In the rows, 128 means zero.
Turns in one plane each, and the order they were made in; the first pair answered
Z72:
[115 110 155 127  80 134 147 151 121 129 114 176 120 126 109 125]  ->  [125 113 167 126  83 136 146 137 120 123 117 180 113 118 127 119]
[140 123 101 120 100  81 129 135 132 137 121 137 179 156  85 138]  ->  [134 111 111 137  93  93 138 156 129 152 131 152 171 150  90 144]
[119 141 118 115 125 108 128 118 141 117 115 118 143 136 116 121]  ->  [109 135 117 122 122 112 132 134 142 125 118 121 143 138 105 126]
[119 122 124 130 156 153 133 153 122 144 133 118 115 127 118 135]  ->  [124 120 130 131 159 155 133 150 121 143 136 121 108 121 129 133]
Z994:
[106 130 117 100 110 125 131 114 166  97 126 160 165 140  88 123]  ->  [103 132 123  94 117 137 132 118 161  95 128 170 157 142  84 125]
[149 116 158 140 138 124  90 133 109 142 170 152 152 134 163 126]  ->  [146 114 159 143 137 126  89 135 111 145 172 148 152 134 162 128]
[130 144 139 162 113 135 121 126 136 160 140 170 144  99 122 118]  ->  [133 144 135 164 110 127 121 122 137 158 139 167 151  98 124 116]
Z537:
[147 115 148 150 111 103 126  81 141 123 137 115 125  81 200 105]  ->  [119 120 161 133 154 167 114  98 126 119 149 106  82  87 186 115]
[108 118 112 125 180 162 110 152 115 172 120 158  94 106 109 161]  ->  [144 112 103 149 133  91 133 147 128 181 105 190 141 105 121 152]
[117 141 124 111  90  98 101 112  97 144 138 135 165  98 170 118]  ->  [ 91 147 127  92 123 153  86 117  88 139 148 115 130 100 163 125]
[125 110 128 146  98 121 138 141 139 155 131 114 131 126 144 141]  ->  [112 112 124 137 112 137 129 137 137 153 133  95 120 124 144 145]
Then:
Each pair is two turns apart.
[127 123 157 188  86 115 100 116 121 120 148 139 147  79 165 164]  ->  [109 123 172 176 117 163  99 138 108 120 159 149 115  86 149 171]	Z537, Z537
[100 197 132  98 146 131 107  82 125 102 100  56 122 136 143 119]  ->  [ 86 182 152 111 154 165 149 172 114 127 108 147 105 170  74 135]	Z72, Z537
[149 126 142 124 157 170 117 114  80 147 130  90  70 108 149 125]  ->  [194 125 155 130 143 133 141 118  78 142 123 163  86 113 148 108]	Z537, Z72
[134 136 108 134 102  72 170 147 143 121 111 154 148 158  73 129]  ->  [127 163 100  91 140  96 129  89 138  87 105  93 126 152  90 118]	Z537, Z994
[ 97 148 128 129 171 152  91 120  97 107 119  72 141 138  89 142]  ->  [114 130 145 160 142 134 134 178  97 133 127 159 154 148  65 147]	Z72, Z537
[ 90 119  96 132  86  90 119 160 150 146 113  77 155 139  74 140]  ->  [ 72 108 126 144 103 152 125 192 135 164 142  97 110 127  81 154]	Z537, Z72
[200 134 169 113 124  70 149  79 110 128 117 170 112 104 153  73]  ->  [175 146 124  90 124  43 140  82 126 113  85 131 146 143  85  80]	Z72, Z72
[136 145 155  86 188 176 118 124 106 107 129 169  86 149 105 117]  ->  [177 137 142 113 136  89 142 125 123 114 110 211 142 153 106 105]	Z72, Z537
[ 86 135  88 106 144 145 114 144 137 121 112  82 134 170  69 149]  ->  [104 111 126 140 128 151 155 193 128 147 131 173 124 161  76 151]	Z537, Z72
[151 130 121 138 143 111 134 107 142 117 127 154 135 125 112  92]  ->  [135 136 106 128 154 120 119  96 143 114 125 116 133 126 107  95]	Z72, Z537
[137 128 100 127 133 124 141 112 115 130 128 101 135 124 156 140]  ->  [123 127 110 123 151 153 147 134 110 131 133 115 116 134 133 144]	Z72, Z537
[ 89 129 122 137 151 137 143 131 133 136 138  84 120 124 131 143]  ->  [ 94 125 131 141 150 144 146 130 129 139 145  93 114 116 145 141]	Z72, Z72
[143 122 149 121 133 120 142 104 125 132 145 137 123 101 168 139]  ->  [135 132 149  99 157 142 132 103 120 120 140 128 109 111 150 138]	Z72, Z537
[121 128 159 115 151 198 140 168 118 140 135 192  84 131 102 129]  ->  [186 127 147 135  92  87 148 117 137 134 114 206 149 112 152 102]	Z72, Z537
[121 105 122 166  83 106 142 156 137 159 136 124 148 112 133 136]  ->  [112 114 123 152 103 132 118 122 132 147 144  78 125  94 164 134]	Z72, Z537
[184 132 160 106 158 121 143 115 134 116 128 186 103 126 131 109]  ->  [183 142 138  92 155  97 124  81 143 103 112 141 125 130 131 103]	Z72, Z537
[ 89 134  92 101 167 154 115 105 122 100 122  73 105 153 113 111]  ->  [ 67 115  93 126 154 169 133 153 124 127 130  87 103 155  96 128]	Z72, Z72
[108 134 101 121 135 131 120 168 127 136 115 122 140 158  75 143]  ->  [127 122 101 150  98  94 131 162 135 152 116 128 165 139 106 139]	Z72, Z537
[118 106 128 138 134 111 116 143 111 137 105 145 168 121 109  98]  ->  [110 109 124 136 136 115 102 124 115 136 107 107 167 112 127 101]	Z72, Z537
[133 109 135 154 107 126 164 139 130 152 135 111 125 114 170 141]  ->  [149 123 135 136 118 116 150 104 128 130 127 101 124 111 184 128]	Z72, Z72
[141 156 107 117 123  98 125 129 133 120 111 139 165 139  97 120]  ->  [107 153  99 117 133 130 116 144 133 128 117 106 152 141  84 135]	Z537, Z72
[127 120 143 157 110 128 144 152 115 161 146 161 103 111 158 135]  ->  [156 141 143 124 125 112 122  97 114 127 132 144 105 107 180 112]	Z72, Z72
[ 69  96 116 124 126 183 127 164 134 182 147  73  95 139 135 148]  ->  [ 99 100 144 119 132 190 120 131 126 173 159  88  77 113 185 133]	Z72, Z72
[106 111 113 142 112 135 127 158 135 148 133 114 113 126 137 140]  ->  [125 115 130 139 117 139 123 136 128 139 138 122 101 110 169 131]	Z72, Z72
[134 156 106 129 122  99 133 116 129 113 125 154 145 126 107 118]  ->  [114 158  94 123 126 111 119 108 132 114 126 113 140 124 109 126]	Z72, Z537
[136 130 143 105 157 162 114  93 123 121 142 103  89  90 197 111]  ->  [141 133 157  94 176 178 136 144 112 115 139 179  79 121 141 111]	Z72, Z537
[109 118 146 137 144 176 129 164 126 145 152 131 102 125 120 130]  ->  [127 118 115 144 106 106 117 112 147 141 136  81 149 111 153 120]	Z537, Z537
[106 135 139 197 105 149 154 135 124 137 112 149 149 116 166 137]  ->  [108 142 139 180 119 157 135 103 123 120 111 119 139 104 188 129]	Z72, Z537
[134 115 142 113 136 164  86 108 114 119 147 127 101 126 171 112]  ->  [159 119 149 108 131 141  97 111 113 109 137 168 111 134 161 102]	Z537, Z72
[194 167 101  64 147  82 137 114 123  70  99 177 159 155  86 106]  ->  [161 173 107  45 186 147 120 119 112  63 111 148 118 156  76 118]	Z537, Z537
[145 136 145 128 135 126 130 136 127 125 128 170 123 142 127 126]  ->  [143 139 123 131 119  95 121 114 140 122 115 128 150 141 130 124]	Z537, Z72
[102 150 121 112 172 164 151 154  87 130 119 126 110 159  61 129]  ->  [111 138 147 131 171 183 159 163  79 145 141 150  92 137  93 132]	Z72, Z72
[149 165 129  74 165 151 127 100  84  72 125 141  98 119 120 125]  ->  [160 157 121  85 144 118 152 129  92  79 114 183 127 139  86 123]	Z72, Z537
[160 119 141 135 111 129 119 104 142 134 152 127 128 134 170 127]  ->  [155 130 123 117 114 112 111  92 148 121 134 107 143 149 146 125]	Z72, Z72
[124 118 134 108 114 114 167 138 134 133 112 145 103 163  76 129]  ->  [142 128 127  94 115  93 154 102 135 117 101 130 111 161  91 118]	Z537, Z994
[136  97 138 173  80 114 157 150 148 173 137 130 128 106 159 147]  ->  [103 107 144 154 120 178 138 153 136 164 149  98  84 108 150 157]	Z537, Z537
[136 118 136  78 185 138 103 105 115 113  93 116 124 157 112 119]  ->  [165 112 132  97 149  84 120 106 122 120  83 148 160 154 119 111]	Z537, Z537
[136  96 142 142 130 141 152 162 105 147 143 173 124 152 122 130]  ->  [163 102 129 142 109  92 135 103 114 137 134 130 152 131 171 115]	Z72, Z537
[156 114 135 137  96 111 117 118 130 118 149 103 136 114 158 119]  ->  [138 125 136 116 129 151 105 119 122 109 151  86 109 120 143 125]	Z537, Z72
[135 115 157 164 116 130 109  86 117 127 164 116 109  97 181 123]  ->  [142 110 169 170 114 132 127 110 115 132 166 159 106 102 169 125]	Z537, Z537
[114 129 132 143 131 150 124  72 131 130 143 111 119 113 158 148]  ->  [110 129 144 137 148 174 134 105 122 130 147 155 104 129 124 154]	Z72, Z537
[120 121 138 128 138 130 120 109 122 127 137 115 101 111 152 130]  ->  [138 118 139 141 118 105 133 116 124 135 131 147 119 114 151 128]	Z537, Z537
[160 159 120  98 136 127 147 114 120 133 113 129 139 136 117 142]  ->  [144 152 113 108 130 131 154 134 120 144 115 130 142 144 105 150]	Z72, Z72
[117 128 133 134 116 127  94 147 120 121 135 105 119 129 117 126]  ->  [130 124 135 142 102 107 104 151 122 123 132 122 132 128 119 122]	Z537, Z537
[113 115  99 148  65 133  77 113 137 163 147 100 145 115 161 135]  ->  [121 108 126 155  77 160 106 165 123 172 157 179 126 129 133 139]	Z537, Z537
[144 139 112 116 126 103 138 129 130 117 101 154 157 153  90 128]  ->  [132 149 113  93 154 131 118 110 125 103 105 122 137 152  94 126]	Z537, Z994
[198 151 113 141 154 129 150 114 127 120 122 106 137 149 168 112]  ->  [179 152  90 138 151 121 152 127 133 121 110  90 155 169 128 120]	Z72, Z72
[ 83 149 129 147  99 126 162 165 119  88 127 122 148 156 117 118]  ->  [ 93 144 134 158  85 117 165 160 120  92 130 125 155 146 136 114]	Z72, Z994
[126 139 110  97 132 130 122 107 136  97 111 110 131 130  94 128]  ->  [105 121 112 121 120 146 137 151 138 123 119 123 131 133  79 145]	Z72, Z72
[130  91 116 148 106 100 176 136 111 145 107 181 143 150 126 109]  ->  [145  95 130 145 112 102 171 113 106 139 110 188 133 139 150 101]	Z72, Z72
[144 123 156 142 129 111 119 143 127 140 135 150 124 109 162 154]  ->  [128 128 152 132 143 136 104 132 124 134 137 118 109 107 165 156]	Z537, Z537
[111 126 106 123 128 117 121 122 133 132 122  92 149 132 110 139]  ->  [121 119 122 134 124 118 143 154 128 141 125 148 148 141  94 138]	Z537, Z537
[149 136 134 151 121  95 139 103 136 131 125 160 134 118 160 121]  ->  [121 142 145 132 161 159 127 117 122 125 139 151  90 122 143 133]	Z537, Z537
[127 143 107 130 115 105 127 138 123 127 122 141 159 150  96 133]  ->  [106 139 102 134 118 124 122 143 123 135 128 115 150 146  96 145]	Z537, Z72
[104 115 114 149 109 128 153 168 132 138 120 119 157 162  69 148]  ->  [ 89 120 108 136 120 141 136 148 132 132 119  75 151 155  77 151]	Z537, Z537
[160 121 154 133 118 116 145 118 123 118 130 178 134 131 137 123]  ->  [140 133 118 120 116  99 120  85 135 107 114 101 152 135 136 125]	Z537, Z72
[ 98 109 106 140 117 117 107 138 144 156 143  63 134 144 132 141]  ->  [104 102 126 155 113 132 115 145 136 169 159  80 122 128 155 142]	Z72, Z72
[124 106 133 154 110 149 133 131 117 143 150  97 131 111 155 119]  ->  [134 116 131 138 116 139 123 105 117 127 141  87 131 113 160 108]	Z72, Z72
[118 113 117 121 131 130 118 134 141 123 125 102 129 125 132 139]  ->  [116 108 122 127 129 135 123 143 140 129 129 109 126 121 134 140]	Z72, Z72
[133 134 119 117 139 115 132 102 120 103 119 120 132 143 123 123]  ->  [116 123 112 132 128 117 141 132 124 116 120 120 139 151 101 135]	Z72, Z72
[126 143 153 111 103 131 110 106 116 149 153  66 141 112 148 116]  ->  [148 130 174 130  89 120 146 152 111 161 157 157 144 125 128 115]	Z537, Z537
[ 93 111 119 160 116  92 119 131 110 127 147  93 143  89 170 130]  ->  [ 76 118 135 145 150 147 116 149  96 124 158 104 104  98 155 136]	Z72, Z537
[100 101 102 123 113 114 132 148 125 128 105 104 147 135 130 143]  ->  [100 101 113 124 118 131 141 169 119 131 109 131 136 140 118 147]	Z537, Z537
[ 80  99 132 111 137 183 155 152 103 124 108 106 153 136 107 137]  ->  [115  85 139 140 100 137 180 159 108 139 110 151 180 124 128 128]	Z72, Z537
[125 115 115  96 154 161 133 179 111 163 139 103 135 152  72 120]  ->  [141 108 148 113 153 181 141 180 102 172 161 130 112 126 117 117]	Z72, Z72
[102  99  93 123 127 140 138 130 167 118 135  74 123 129 121 142]  ->  [102  91 108 141 120 152 148 145 163 133 152  93 111 118 137 147]	Z72, Z72
[152 135 169 125 151 150 133 141 113 112 132 195  93 122 121 125]  ->  [161 153 154  99 162 133 117 109 116  89 116 177 102 130 115 110]	Z72, Z72
[115 148 124 105 138 122  99  78 126 105 128  65 129 105 165 100]  ->  [104 148 142  98 162 172 101 101 112 105 139  87  95 106 152 107]	Z994, Z994
[113 123 112 170 117 144 147 147 127 135 132 127 154 140  94 149]  ->  [133 118 140 179 121 155 149 135 118 137 148 147 131 115 140 141]	Z72, Z72
[123  98 137 175 112 121 185 162 106 166 136 172 129 126 113 132]  ->  [162 113 161 156 130 117 170 104  97 139 140 175 113 104 166 109]	Z72, Z72
[117 113 118 139 122 144 119 120 122 128 137  90 123 101 151 134]  ->  [115 104 119 155 109 142 134 147 123 143 139 113 129 103 143 142]	Z537, Z994
[159 137 188 104 156 137 124 118 122 152 156 165 113 113 172 123]  ->  [155 142 171 100 150 123 110  87 129 147 150 117 124 105 189 122]	Z537, Z537
[142 126 134 126 121  92 120 106 112 132 110 129 159 148 127 128]  ->  [109 128 130 115 142 130 110 114 110 132 115  98 141 153 111 140]	Z537, Z72
[126 124 137 132 147 140 132 147 133 137 119 146 125 143 112 131]  ->  [144 123 133 139 125 103 133 126 141 136 115 141 147 134 135 124]	Z72, Z537
[147 171 142  90 175 127  81  44 115 103 130 124  91 101 149 110]  ->  [187 157 154 121 140  77 118  78 121 117 123 210 124 107 140 101]	Z537, Z537
[107 144 131 107 159 175 125 136 116 124 134 122 108 142 114 132]  ->  [150 133 143 132 124 124 153 147 119 131 133 186 136 139 125 122]	Z537, Z72
[151 127 143 141 124 124 159 118 125 137 125 161 133 103 142 118]  ->  [126 135 142 122 151 164 138 106 120 129 131 116 107 100 142 127]	Z537, Z537
[106 152 119  82 172 162 109 117 123 110 128  89  92 145  92 124]  ->  [132 132 130 118 129 120 157 174 125 136 126 185 122 157  66 126]	Z72, Z537
[142 133 146 187 133 138 128  37 105 118 164 107 129 109 191 112]  ->  [145 155 131 154 156 133 114  19 105  89 146  98 132 127 164 104]	Z994, Z72
[153 123 148 115 140 145 139 135 118 129 133 155 104 133 148 129]  ->  [168 130 140 111 133 117 137 112 122 119 122 149 123 132 154 122]	Z72, Z537
